0: [ 1.5  1.7 -0.5 -0.8  0.6  0.   1.   1.6  1.5  0.2  1.  -0.4  0.3  1.6  0.8  1.8  1.2  1.   0.5  0.6 -1.1  0.9  1.4  1.1]
1: [ 1.9 -0.8  1.8  1.   1.3 -1.2 -1.2  1.6  1.9  0.2  0.5  1.3  1.7  1.6 -0.7 -1.2  0.2  0.9  1.5  1.5 -0.2  0.2  0.9 -1.3]
2: [-1.3 -1.2 -0.1 -0.2 -1.3 -0.5 -1.2 -1.2 -1.1 -0.9 -1.2  0.6  0.1 -1.2 -0.8 -1.2 -1.2 -1.  -0.7 -1.   0.3  0.  -1.2 -1.3]
3: [-1.3 -1.2 -1.2 -0.7 -0.8  0.5  1.7 -1.2 -1.2 -1.3 -1.2 -0.8 -0.3 -1.2  0.3  1.3 -1.2 -1.3 -1.3 -0.9 -1.2 -0.4 -1.2  0.2]
4: [-1.3 -0.2  0.8  1.  -1.3  0.  -1.2  0.  -1.2 -0.9 -1.2  1.8  1.3 -1.1 -1.3 -1.2 -0.5 -0.7 -0.2 -1.2  0.8  0.4 -1.2 -1.3]
5: [-0.7  0.8  1.7  1.5  0.4 -0.1 -1.2  0.9 -0.3  0.7  0.8  1.6  1.   1.3 -1.3 -1.2  0.9  1.3  1.   0.6  0.5  0.2  1.6 -1.3]
6: [-1.1 -0.1  1.6  1.7 -0.4 -1.2 -1.2  0.8 -0.3  0.3 -0.7  1.4  0.7  0.7 -1.3 -1.2  1.   1.   1.5  0.4  1.2 -0.7  0.9 -1.3]
7: [-1.3 -0.6  1.2  1.5 -1.3 -1.1 -1.2  0.4 -1.2 -0.4 -1.2  1.8  1.1 -1.1 -1.2 -1.2 -0.3 -0.9 -0.9 -1.1  1.1  0.4 -1.2 -1.3]
8: [-1.3 -0.5  1.9  1.3  0.3 -1.2 -1.   1.3  0.3  1.9  0.4  1.8  0.8  1.1 -1.3 -1.2  1.7  0.9  1.4  0.5  1.7 -0.3  1.4 -1.1]
9: [-0.2  0.4  0.5  0.8  0.8 -0.6 -0.6 -0.2  0.6  1.1 -0.5  0.6 -0.9  0.7 -1.3 -0.3  0.   1.3  1.7  0.7 -1.2 -1.3  1.3  0.6]
10: [ 0.7  1.7 -1.1 -1.2  1.1  0.9  1.7  0.1  1.2  0.4  1.  -0.3 -0.3  1.9  1.1  1.9  1.  -0.1  0.3  0.8  0.7  0.2  0.9  1. ]
11: [ 0.8  0.1 -0.1  0.3  0.3 -0.6  0.7 -0.1  0.1  0.4  0.2 -1.2 -0.9 -0.3  1.8  1.  -0.1  0.3 -0.7  1.1 -1.  -1.  -0.6  1.8]
12: [-0.1 -1.  -1.2 -1.2 -1.3  0.4  1.3 -1.2 -0.9 -1.3 -1.2 -1.  -0.8 -1.2  1.   0.8 -1.2 -1.3 -1.3 -1.2 -0.2  0.8 -0.9 -0.2]
13: [ 0.8  0.6 -1.  -0.7  1.4  1.8  0.7  1.4  1.6 -0.7  0.9 -1.1 -0.6  1.8  1.5  1.7  0.5  0.2 -0.6  0.7  0.3  0.1 -0.4  1.7]
14: [ 1.3  1.6  0.3  0.   1.1  0.2  0.7  1.1  0.8  0.7  1.1  0.2 -0.3  1.2  0.6  1.1  1.1  0.8  0.5  1.   0.1  0.   1.2  0.9]
15: [-0.9  1.3  1.6  1.7  0.8  0.1 -0.4  0.8 -0.4  0.5  1.   1.1  1.3  0.8 -0.6 -0.8  0.8  0.1  1.4  0.5  1.   0.4  1.  -1.3]
16: [-0.6  0.5 -1.  -0.6 -1.3  1.   0.6 -1.2 -1.2 -1.3 -1.2 -1.1 -1.2 -0.5 -0.4 -0.3 -1.2 -0.5 -1.3 -1.2 -1.2 -1.3 -0.6 -0.5]
17: [-1.3 -0.1  0.   1.5 -1.3  1.  -0.1 -0.3 -1.2 -0.9 -0.8  0.7  1.5 -1.2 -0.8 -1.2 -0.8 -1.3 -0.1 -1.2  1.3  1.1 -1.2 -1.3]
18: [ 1.6  0.7 -0.7 -1.2  1.3 -0.2  1.2  0.9  1.3  0.7  0.8 -1.  -1.3  1.   1.   1.2  1.   1.1  0.4  0.5 -0.9 -1.3  1.   1.1]
19: [ 1.2 -0.5  0.  -1.2  0.8 -1.2  0.1 -0.4  1.1  0.9  0.1 -0.8 -1.3  0.4  0.4  1.2 -0.6  0.9 -0.4  0.9 -1.2 -1.3  0.4  1.5]
20: [-0.2 -0.3 -1.2 -1.  -1.2  1.2  1.4 -1.2 -1.  -1.3 -0.6 -1.1 -0.3 -1.2  0.9  1.1 -0.9 -1.3 -1.3 -0.9 -0.5  0.6 -1.2  0.5]
21: [-0.6 -0.1  0.9  1.3  0.1 -0.1 -1.2  1.1 -1.  -0.3  0.2  1.6  1.2  0.7 -1.3 -1.2  1.   0.7  1.9  0.2  1.7  0.3  1.2 -1.3]
22: [ 0.2 -0.6  0.4  0.2 -0.1 -1.2 -1.2 -0.1  0.6  1.2 -0.8  0.3 -1.3  0.2 -1.3 -0.6 -0.7  1.2  1.3 -0.9 -1.2 -1.3  0.  -0.8]
23: [ 0.   0.6 -0.5 -0.2  0.5  0.9  1.2  0.7  0.1 -0.6  1.3  0.1  1.   1.   1.3  0.9  1.  -1.3 -1.3  1.3  1.6  1.3  0.7  1.1]
24: [ 0.9  1.3  1.5  1.2  1.  -1.  -1.1  1.1  0.6  1.3  1.1  1.2  0.8  1.  -1.1 -1.2  0.9  1.1  1.5  1.   1.1  0.4  1.2 -0.8]
25: [ 0.4  1.1  0.3  1.2  1.1 -0.6 -1.2  1.3 -0.2  1.   1.   1.4  0.4  1.5 -1.2 -1.2  1.3  0.8  1.4  1.2  1.   0.6  1.5 -1.3]
26: [-1.3 -1.1 -1.2 -0.6 -1.3  0.5  0.9 -1.2 -1.  -1.3 -1.  -1.2 -0.1 -1.2  0.   0.3 -0.8 -1.3 -1.3 -1.2  0.3  0.1 -1.2 -0.5]
27: [-1.3  0.9 -1.2 -0.9 -1.3  1.9  1.  -0.9 -0.1 -1.3 -1.2 -0.7  0.  -1.2  1.7 -0.1 -0.9 -1.2 -0.5 -1.2  0.   1.5 -1.2 -1.3]
28: [ 0.7 -0.6  0.  -0.7  0.2 -1.2 -0.7 -1.2  0.9  0.9 -1.2 -1.2 -1.3 -0.1 -0.9 -0.3 -1.   0.6 -0.5 -1.2 -1.2 -1.3 -1.2  0.2]
29: [-1.3 -0.9 -1.2 -0.6 -1.3  1.2  1.6 -1.2 -1.2 -1.1 -1.1 -1.  -0.1 -1.2  0.9  0.4 -1.2 -1.3 -1.3 -1.2 -0.3  0.3 -1.1 -0.3]
30: [ 1.9 -1.2 -0.1 -1.2  0.4  1.6  0.8 -1.2  1.9 -0.9  0.3 -1.  -1.3  0.4  1.1  1.9 -0.5  1.7  0.3  0.7 -1.2 -0.1  1.5  0.9]

[-1.1  1.2 -0.5  1.8 -0.1  1.   1.   1.1 -1.  -1.1  1.4  1.3  1.1  0.4  0.4  0.5  1.  -0.9  0.1  1.2  1.3  1.7  1.1  0.4] --> 23 15 21
[ 1.1 -1.2 -0.2 -1.2 -0.5 -1.2 -0.7 -1.2  1.4  1.  -1.2 -1.2 -1.3 -0.8 -0.4 -0.4 -1.2  0.3  0.1 -1.2 -1.2 -1.3 -1.2  0.2] --> 28 22 19
[ 0.9  1.1  1.9  1.3  0.9 -1.2 -1.2  1.4  0.9  1.4  0.8  1.2  0.6  0.6 -1.1 -0.9  0.9  1.3  1.3  1.3  1.4  0.   0.6 -1.3] --> 24 25 5
[-1.3 -0.5 -0.2  1.9 -0.6  0.9  0.8  0.  -1.1 -0.9 -0.1  0.8  1.7 -1.2 -0.2 -0.5 -0.3 -1.3  0.3 -1.2  1.3  0.9 -1.1 -1.3] --> 17 4 7
[-0.1  0.4 -0.5 -0.6 -0.1  1.   0.4 -0.7  1.9  0.5 -0.5 -1.2 -0.5  0.2  1.5  0.3 -0.7  1.2 -1.3  0.1 -0.4 -1.3 -1.2  1.8] --> 11 19 28
[-0.6 -1.2 -0.1 -1.2 -1.3 -0.8 -1.1 -0.9  0.3  0.4 -1.2 -1.2 -1.3 -1.2 -1.3 -0.5 -1.  -0.2 -0.3 -1.2 -1.2 -1.3 -1.2 -0.4] --> 28 22 2
[ 0.9 -0.7  0.6  1.2  0.4 -1.2 -1.2 -0.5  0.8  1.7 -1.2  0.2 -1.3  0.3 -1.3 -1.  -1.2  0.7  0.7 -0.6 -1.2 -1.3 -0.1 -1. ] --> 22 28 9
[ 1.2  0.9  1.6  0.5  0.9 -1.2 -1.2  1.1  1.1  1.2  1.   1.2  0.2  1.  -0.5 -0.6  1.1  1.1  1.7  1.2  0.2  0.2  1.2 -0.1] --> 24 25 1
[-0.2 -1.2 -0.5 -1.2 -0.6 -1.2 -0.6 -1.2  0.1 -0.2 -1.2 -0.5 -1.3 -1.2 -0.2 -0.4 -0.6 -0.9 -1.3 -1.2 -0.7 -1.3 -1.   0.1] --> 28 2 16
[-0.8 -1.2  1.2  0.9 -1.3 -1.2 -1.2 -0.6 -0.8 -0.7 -1.1  0.4 -0.1 -1.  -0.8 -1.2 -1.2 -0.6  0.2 -1.2 -0.4 -0.5 -0.8 -1.3] --> 2 4 7
[-1.3  1.2 -1.2  0.9 -0.3  1.3  1.   1.2 -1.1 -1.2  1.1  1.8  1.2  0.5  0.8  0.7  0.8 -0.7  0.   1.4  1.9  0.7  1.4  0.3] --> 23 15 14
[ 0.1 -0.1  1.   0.1  0.8 -1.2 -1.1  0.2  0.8  1.1 -0.9  0.  -1.1 -0.4 -1.3 -1.  -1.2  1.3  1.1 -1.2 -1.2 -1.3 -1.  -0.5] --> 22 28 9
[ 1.  -1.2 -0.1 -1.2 -0.7 -1.2 -1.1 -1.2  1.3  1.1 -1.2 -1.2 -1.1 -0.8 -1.  -0.8 -1.2  0.5  0.5 -1.2 -1.2 -1.3 -1.2 -0.3] --> 28 22 19
[0.9 1.5 0.8 0.2 1.1 0.6 0.7 1.3 0.7 0.6 1.2 0.7 0.7 0.9 0.6 0.4 1.1 0.8 0.9 1.1 0.7 0.5 1.1 0.6] --> 14 0 10
[ 1.2  1.   1.9  0.9  1.3 -1.2 -1.2  1.3  1.   1.4  1.1  0.9  0.4  0.7 -0.7 -1.2  1.1  1.4  1.6  0.9  0.8  0.   0.8 -1. ] --> 24 25 5
[-0.2  0.6 -0.7 -0.6  0.   1.9  1.   1.4 -0.2  0.4  1.   0.   1.2  0.5 -0.1  1.1  1.2 -1.1 -0.6  1.9  0.4  1.9  1.   0.5] --> 23 10 14
[ 1.   0.9 -0.3 -1.1  1.3  0.1  1.   0.8  1.2  0.1  1.  -0.9 -1.3  1.   1.6  1.1  0.9  0.7 -0.6  0.8 -1.1 -1.1  0.8  1. ] --> 18 14 13
[-0.3 -0.4 -0.7  0.4 -0.5  0.9  0.5 -0.5 -0.9 -1.2 -0.5 -0.1  1.5 -1.2  0.4 -0.6 -0.2 -1.3 -1.3 -1.2  1.9  1.2 -1.2 -1.3] --> 17 26 27
[ 0.9  1.   1.3  0.9  1.2 -0.9 -0.7  1.2  1.   1.5  1.2  1.   0.6  0.8 -0.6 -0.4  0.9  0.9  1.7  1.2  0.8  0.4  0.8 -0.5] --> 24 25 15
[ 0.4 -0.2  0.6  0.3  0.2 -0.6 -1.2  0.4  0.8  0.9 -0.1  0.3 -1.1  0.6 -0.8 -0.3  0.   0.8  1.4  0.6 -1.2 -1.3  1.3  0.6] --> 9 22 19
[-1.2  1.9 -0.7  1.3  0.9  1.9  0.8  1.6 -0.9 -1.1  1.8  1.9  0.2  0.6 -0.4  1.1  1.9 -0.7 -0.8  1.1  1.6  1.9  0.7 -0.3] --> 23 15 14
[-0.1 -1.2  1.2 -0.5 -1.1 -1.2 -0.9 -0.8 -0.3 -0.7 -1.   1.3 -0.4 -1.2 -1.3 -0.7 -0.9 -0.1 -0.2 -1.2 -0.7 -1.3 -1.  -1.1] --> 2 22 4
[ 0.1  1.1  0.2 -0.1  0.5  0.1  0.   0.5  1.   0.8  1.  -0.1 -0.9  0.9  0.5  0.9  1.2  0.3  0.1  1.1 -0.7 -0.3  1.3  1.4] --> 14 18 0
[ 1.1  1.6  0.3 -0.7  1.9  0.3  1.2  0.8 -0.7  1.3  0.9  0.1  0.6  1.9  1.   0.7  1.5  1.3  0.7  0.5  0.3 -0.3  0.7  1.8] --> 14 10 0
[-1.1 -0.8  0.2 -0.1 -1.3  0.  -1.1 -1.2 -1.2 -1.3 -1.2  0.2  0.4 -1.2 -0.4 -1.2 -1.2 -1.3 -0.8 -1.2  0.5  0.5 -1.2 -1. ] --> 2 4 17
[-1.  -1.  -1.2 -0.3 -1.3 -0.6 -1.2 -1.2 -1.2  0.  -1.2  0.5  1.1 -1.2 -0.5 -1.2 -0.5 -1.3  0.3 -0.6 -0.4  1.9 -1.2 -1.3] --> 2 17 4
[-1.3  1.2 -0.2  1.5  0.6  1.4  0.4  1.2 -1.2 -1.3  1.2  1.3  1.5  0.8  0.4 -0.2  0.8 -1.3 -0.8  1.1  1.6  1.6  1.4 -0.1] --> 23 15 21
[ 1.7  0.8 -1.1  0.7  0.6  0.8  0.6  0.6  0.6  0.3  1.6  0.1  0.3  0.9  0.7  1.1  1.7  0.2  0.   1.6  0.2 -0.6  0.1  1.1] --> 14 10 13
